In the rows, zero is written as 128.
Each named move below is a turn or a mirror, shown by a few rows before and after it. Which moves, in which order, take the first row of each later pair to the second? The first pair is answered.
move K487:
[112 124 124 120 132 117 134 152 156 136 159 144 152 141 154  87 125 126
 135 140 121 114 122] |-> [115 133 120 130 142 128 121 139 165 134 155 145 139 143 144  99 136 108
 135 133 156 121 132]
[121 140 145 135 122 103 113 128 124 129 143 146 131 130 134 142 144 110
 151 118 154 149  89] |-> [118 125 147 127 109  91 124 138 117 128 143 146 135 134 138 132 131 125
 148 126 123 139  83]
[114 132 135 127 157 153 135 109 133 126 139 131 122 109 113 123 173 147
 114 165 130 127 139] |-> [113 122 135 120 143 147 142 114 129 129 139 133 129 110 116 116 159 163
 111 172 108 121 134]
[161 166 172 142 134 146  82 108 131 135 155 105 137 125 128 149 113 149
 117 125 156 100 123] |-> [160 155 170 130 112 135 101 117 118 133 160  96 150 129 135 133 102 172
 112 135 120  99 110]
move K233:
[143  93 129 127  60 144 156  91 121 101 162 152 146 188 146 144 183 119
 167 187 125 109 170] |-> [129  94 158 136  56 133 146  97 107 128 174 106 166 141 117 137 159 185
 127 205  85 104 133]
[121 147 143 112 108 100  92 150 139 131 118 124 135 163 139 149 103 125
 177  93 129 136 128] |-> [140 160 141 123  93 124  86 126 147 125 133 112 138 155 139 164 117 128
 165  95 135 120 128]
[115 139 165 116 132 158 124 152 137 144 113 139 124 120 132 142 155  98
 134 152 193 119 144] |-> [113 144 176 124 127 162 116 141 134 155 124 118 133  94 123 144 147 129
 114 162 179 115 127]
move K723:
[122 135 186 117 154 120 135 160 148 143 123 163 119 153 110 121 119 140
 134 149 126 111 145] |-> [124 134 179 113 148 111 124 163 147 134 119 167 121 167 123 129 115 114
 140 125 135 123 143]
[126 146 136 141 156 148 112 127 145 126 128 123 111 119 123 131 152 108
 131 134 155 122 128] |-> [121 142 128 140 158 144 107 128 140 128 122 120 109 116 123 133 146 103
 134 124 156 131 121]
[122 134 115 141  85 134 103 129 100 129 142  83 143  73 111  99  86 165
  86 129  73 129 109] |-> [169 158 140 138  53 174 113 112 140  97 158 114 140 115 141 122 102 148
  99 131  88 101 139]
[149 145 158 125  95 114  92 125 125 102 153  79 158 110 113 147 107 151
  67 124 112 110 110] |-> [166 148 161 124  88 121  92 126 133  93 154  90 160 126 124 152 110 133
  74 112 123 105 120]
Pairs:
(two moves a pair)
[153 126 187  78 102  99 159 148 108 156 153 130 110 137 104 108  88 206
 110 163  92 124  84] |-> [210 158 151 106  73 166 150  92 152 110 170 164  99 179 153 152 138 133
 122 147 158 108 135]  K233, K233
[119 127  80 138 140 110 108 110 111 123 116 123 108 127 141 167 117  97
 114  79 140 157 113] |-> [128 117  76 132 111 109 134 114 109 108 121 130 121 137 161 159 105 102
 122  83 109 147 117]  K487, K233
[121 105 135 127 110 148 117 116 118 118 122  93 161  98 109 143 111 110
 113 120 126 134 100] |-> [109  91 130 113 137 129 118 130 114 118 105 119 145 110 107 141 113  88
 136 109 140 147 111]  K233, K487
[105 135 148 122 164 135 102 118 139  93 112  91 111 125 122 172 148 117
 132 101 170 131 110] |-> [110 141 162 126 162 160 116 110 153  99 128  96 115 115 118 165 157 154
 117 134 152 112 124]  K723, K723
[137 126 147 117 124 114 138 141 133 121 135 126 137 136 134 120 113 148
 106 134  93 114 111] |-> [122 141 133 129 168 119 106 128 132 131 128 120 117 130 112 138 134 112
 114 109 155 135 115]  K487, K723
[146 132  81 148 104 128 104  97 114 123 115  83 131 111 142 153 134  94
 115  85 159 141 105] |-> [139 136 130 151 105 149 129 102 124 146 142  79 137  82 115 121 138 178
  91 148 103 106 111]  K233, K723
[ 85 108  53 162 175 173 144  98  95 120 124 119  97 130 158 114 168  96
 119 123 140 138 151] |-> [ 58  92  76 150 187 146 148 114  73 144 129  91 109 102 132 101 143 142
 103 134 105 141 122]  K233, K233
[131 142 165 128 167 150 124 128 144 140 133 137 114 127 109 119 155 127
 141 148 164 128 132] |-> [139 150 164 123 160 152 118 133 153 133 131 138 120 139 121 132 147 113
 145 136 174 126 126]  K233, K723
[106 126 114 117 188 104 122 161 135 145 121 169 112 162 131 116 131  65
 140 112 222 166 131] |-> [160 130  91 125  90 142 160 128 152  95 147 189 145 190 199 126 136  70
 130 127 171 122 150]  K487, K233
[124 105 117 111 105  86 133 152 110 137 135 102 152 110 109 132  79 115
 113 111 116 125  84] |-> [110 129 130 131 144 125 113 121 128 158 148  97 129  80  67 129 122 133
  97 140 144 116  97]  K487, K723
[152 170 108  93 169 145 120 105 181 118 115 147 105 174 138 180 160  84
 172 111 169 119 163] |-> [180 193 134 112 133 154  87  94 181 129 140  81 134 142 131 203 135 126
 129  93 154 109 114]  K233, K723
[145 120 104 113  98 125 166 132 141 105 120 168 132 169 171 121 122 103
 156 117 102 119 138] |-> [ 99 107  71 122 150  90 134 135 104 133  93 134 121 128 133 117 121 101
 150 104 124 160 111]  K487, K723
[138 113 140 125 104 127 115 131 108 131 145 114 151 107 131 121 102 173
 114 135  94 120  96] |-> [107  96 128 105 132 112 143 150 105 131 124 159 135 129 132  98 109 155
 140 149  93 123 121]  K233, K723
[107 102  80 125 136  97 137 146 110 119  89 130 134 151 132 129 113  91
 147 103 125 159 124] |-> [ 92 127  98 147 176 139 122 113 125 147 107 120 114 115  93 121 157 125
 123 146 154 154 141]  K723, K487
[140 115 124 128 115 135 140 109 138 114 126  93 141 115 121 130 114 146
 115 137  98 120 127] |-> [144 110 106 123 126 133 152 113 145 100 114 126 133 146 139 133 127 106
 143 124 123 126 148]  K233, K233
[132 130 153 124 135 147 138 126 146 127 142 142 115 139 116 110 146 156
 132 155 118 108 150] |-> [143 125 145 113 133 129 127 140 144 116 125 155 115 168 137 125 129 112
 152 119 138 118 152]  K233, K723
[131  91  97 126 109 118 131  95  93 119 102 123 145 112 117 120 128 144
 108 161 107 155 102] |-> [127  86 115 115 107 123 149 107 105 123 108 148 142 134 121 106 124 154
 115 179  93 140 116]  K723, K233
[146 127 134 125  98 117 125 136 130 115 125 135 137 152 143 138 104 128
 129 112 113 127 119] |-> [135 133 124 138 137 125 102 121 130 127 117 132 123 141 117 146 122 108
 129 100 156 147 120]  K723, K487
[136 118 164 152 102 137 107  96 128 107 128 129 135 148 150 114 150 114
 146 119 125 114 100] |-> [114 101 162 139 121 106 115 125 117 121 111 141 129 152 140 100 138 113
 160 118 113 123 103]  K233, K233
[150 121  69 133  94 100 160 144 105  99  99 120 149 119 172 146  84  89
 153  66 142 138  94] |-> [140 126  76 154  93 120 155 117  96 125 123  73 161  62 142 139  92 158
 115 101 111 126  72]  K233, K723
[165 130 138 107 111 139 124 130 107 133 146 122 140  93 163 130 103 176
 100  96  94 120 103] |-> [155 118 141  88 124 110 134 160 100 129 131 148 136 118 167 122  90 156
 124  87  96 130 107]  K723, K233
[113 130 129 122 121  96 101 161  84 139 104  83 133 100 129 151  63 143
 129 109 116 133  90] |-> [167 164 168 126  78 162 120 139 141 111 140 124 136 143 160 166  82 145
 140 132 122  87 138]  K723, K723
[120 117 104 137 122 114 125 125  93 142 133  84 140  85 100 118 116 160
 103 135  83 135  89] |-> [156 137  69 148 106 160 126  92 129 102 132 127 126 133 143 149 159  82
 130 118 143 125 139]  K233, K233
[124 125  99 162 164 124 107 106 133 134 136 124 108 126 124 134 152  95
 123  94 187 191 131] |-> [105 115 119 152 179  99 106 126 113 155 130 103 118 103 110 122 127 131
 114 105 155 192 107]  K233, K233
[130 140 139 108 140 130 110 141 131 137 149 127 134 117 129 160  95 127
  99  98 123 138  90] |-> [107 130 137 104 160 124 123 153 122 149 141 130 129 110 114 133 102 145
 100 125 107 139  95]  K233, K723
[121 137 167 106 147 117 124 136 157 137 112 157 106 145 120 124 135 116
 162 127 165 111 149] |-> [116 142 188 118 138 120 113 138 147 153 126 118 121 109 103 121 123 162
 132 138 136 107 123]  K233, K233
[129 136 116 123 148 129 108 122 142 121 127 145 103 143 127 146 141  92
 140 110 170 144 143] |-> [143 155 131 143 126 145  90 105 139 133 147 110 124 111 117 157 133 128
 112 113 161 130 116]  K233, K723
[157 157 174 141 124 161 110 119 158 127 154 122 127 125 130 141 142 126
 108 138 145 110 131] |-> [154 144 200 114 128 132 122 153 157 132 140 144 129 141 127 128 123 134
 126 141 129 107 133]  K233, K723
[139 126  51 156 111 152 134  84 104  91 139 138 119 135 143 146 157  83
 142 123 138 130 141] |-> [164 146  96 160  80 167 133  83 117  96 175 116 136 119 139 154 147 139
 113 138 105  99 126]  K233, K723
[139 145 181 107 121 144 115 134 160 123 136 133 130 141 131 153 123 134
 130 138 139 109 133] |-> [103 126 157 106 145 102 107 144 128 143 118 104 128 114 107 137 109 143
 125 127 134 138 103]  K723, K723
[117  97 120 123 104 113 137 149  65 100 124 166 144 133 169 133  99 122
 140 175  73 150 125] |-> [143 125 105 147 110 154 116 109  92  85 134 177 130 145 179 166 141  72
 141 160 131 145 146]  K233, K487
[125 120 157  93 112  97 159 182 127 131 122 151 122 163 137 114  71 158
 147 134  80 124 119] |-> [108 114  97 107 132  80 140 165 104 127  92 143 119 157 140 132  83  98
 161  87 124 159 105]  K233, K723
[116 123 145 109 143 119 138 127 144 136 115 159 114 134 157 119 122 109
 157 142 117 117 159] |-> [140 140 130 132 127 145 115  90 150 127 130 133 125 122 163 143 135 103
 134 131 136 115 152]  K723, K233
[142 117 122  99 137 121 165 134 146 136 124 130 112 155 131 110 132  84
 148 124 155 122 168] |-> [121 108 129 103 149 121 174 132 138 155 132 110 112 122 103  85 134 129
 134 159 133 119 156]  K723, K723
[125 107 135 139 181 150 135 127 148 125 171 137  99 141 129 134 149  63
 119 112 169  94 157] |-> [ 96  86 161 127 198 110 141 161 121 155 167 113 107 108  93 112 117 116
 107 123 126 105 125]  K233, K233
[101  91 137  89 145  99 154 165 109 129 112 154 120 142 140  98 111 142
 166 144  96 152 137] |-> [128 104 153  88 126 123 162 160 132 116 125 175 123 169 160 108 119 136
 170 150 102 136 154]  K723, K723
[134 140 148 148 130 111 109 125 121 136 149  85 170 121  97 110 110 160
 127 128 129 134 109] |-> [154 150 121 152 124 130 116 107 144 108 141 125 160 158 124 125 136 102
 155 115 168 134 148]  K233, K233
[108 139 133 135 173  83  66 130 172 173 118 135 112 116 103 115 119 128
  92 121 167 121 128] |-> [125 148 127 147 161 101  59 112 178 165 132 136 117 117 113 124 133 119
  83 122 177 117 134]  K233, K233
[103 146 123 143 213 140  91 106 135 161 131 150 110 124  89 145 167 109
 135 129 217 136 140] |-> [ 87 138 145 137 219 122  91 121 118 180 130 127 117 100  69 130 148 147
 126 139 186 139 119]  K233, K233
[174 148 178 107  76 153 162 147 191  94 142 197 128 197 159 141 142 124
 144 120 130  88 172] |-> [188 164 113 149  67 142  95 105 155  91 137 113 148 151 156 189 139  84
 106  50 174 126 109]  K723, K233
[134 131 186 125 113 113 120 154 124 133 136  99 131 124 116 123  96 176
 128 130 103 103  94] |-> [119 141 184 133 167 116  97 154 132 148 120 112 105 129  99 131 114 140
 138 113 164 122 108]  K487, K233
[131 142 153 131 182 131  72 112 140 147 130  76 123  81  96 145 129 137
  96 109 177 149 106] |-> [178 136 192 118 108 160 124 125 170 121 160 104 157 114 146 139 113 176
  95 142 104  95 129]  K487, K723
[136 134 216 111 131 115 129 172 133 161 136 121 133 115 100 133  84 178
 119 120  82 149  99] |-> [126 158 203 123 183 132  96 151 152 161 127 141 101 124  92 152 112 120
 138  98 164 170 127]  K487, K233
[135 123 130 132 133 153 182 103 157 108 139 174 128 154 131 112 176 135
 154 170 122 130 204] |-> [103 108 156 120 146 113 182 135 129 140 134 146 136 122 102  90 147 186
 138 183  84 137 175]  K233, K233
[137 117 137 154 144 137  91 132 112 103  98 110 120  83  94 134  78 159
 118  99  78 129  88] |-> [181 136 150 150 113 168  86 124 150  75 111 141 122 127 126 161  87 124
 135  88 101 103 116]  K723, K723
[ 78 143  95 133 143  47 122 177  75 139  84 126 135 164 187 135 128  89
 160 127 154 189 116] |-> [ 78 152  83 147 156 103 159 140 100 129  97 169 121 171 184 112 188  98
 164 187 153 161 177]  K723, K233
[157 140 106 169 149 141  82  91 112 133  98  97 101 109 145 142 129  95
  99 142 162 122 119] |-> [161 151 150 159 143 156 107  98 130 142 126 101 103 103 133 121 129 154
  90 188 123  88 134]  K233, K723
[156 141  99 126  90 110 126 121 112  80 135 142 153 169 139 118 159  98
 165 137 134 139 141] |-> [172 153 113 142  71 111 107 110 110  84 151 103 169 145 132 131 143 122
 135 127 121 134 108]  K233, K723
[ 97 114 105 114 179  83  91 155  87 137  95 111 118 125 103 131 119  92
 143  76 161 166 110] |-> [111 126 160 114 135 129 148 145 106 144 146 117 137  99  98  89 126 206
 110 174  64 107 128]  K487, K723
[ 99 130 129 124 145 106 131 140 113 139 116 116 135 134 114 119 120 134
 134 151 122 146 106] |-> [108 135 146 123 132 134 149 139 133 129 127 146 127 155 126 113 134 135
 142 168 120 131 135]  K723, K233
[113 109 138 104 128 104 129 141 127 131 132 134 127 148 116 114 132 123
 139 129 140 129 149] |-> [134 114 136 114  96 121 138 128 135 117 147 132 142 145 130 124 129 132
 122 134 116 112 148]  K233, K487
[136 147 109 140 124 135  65 133 138 106  87  89 132 139 146 123 118 154
 145  84 160 133  74] |-> [131 142 103 133 134 127  70 146 136 102  79 105 129 156 149 116 115 140
 157  79 166 139  81]  K233, K233
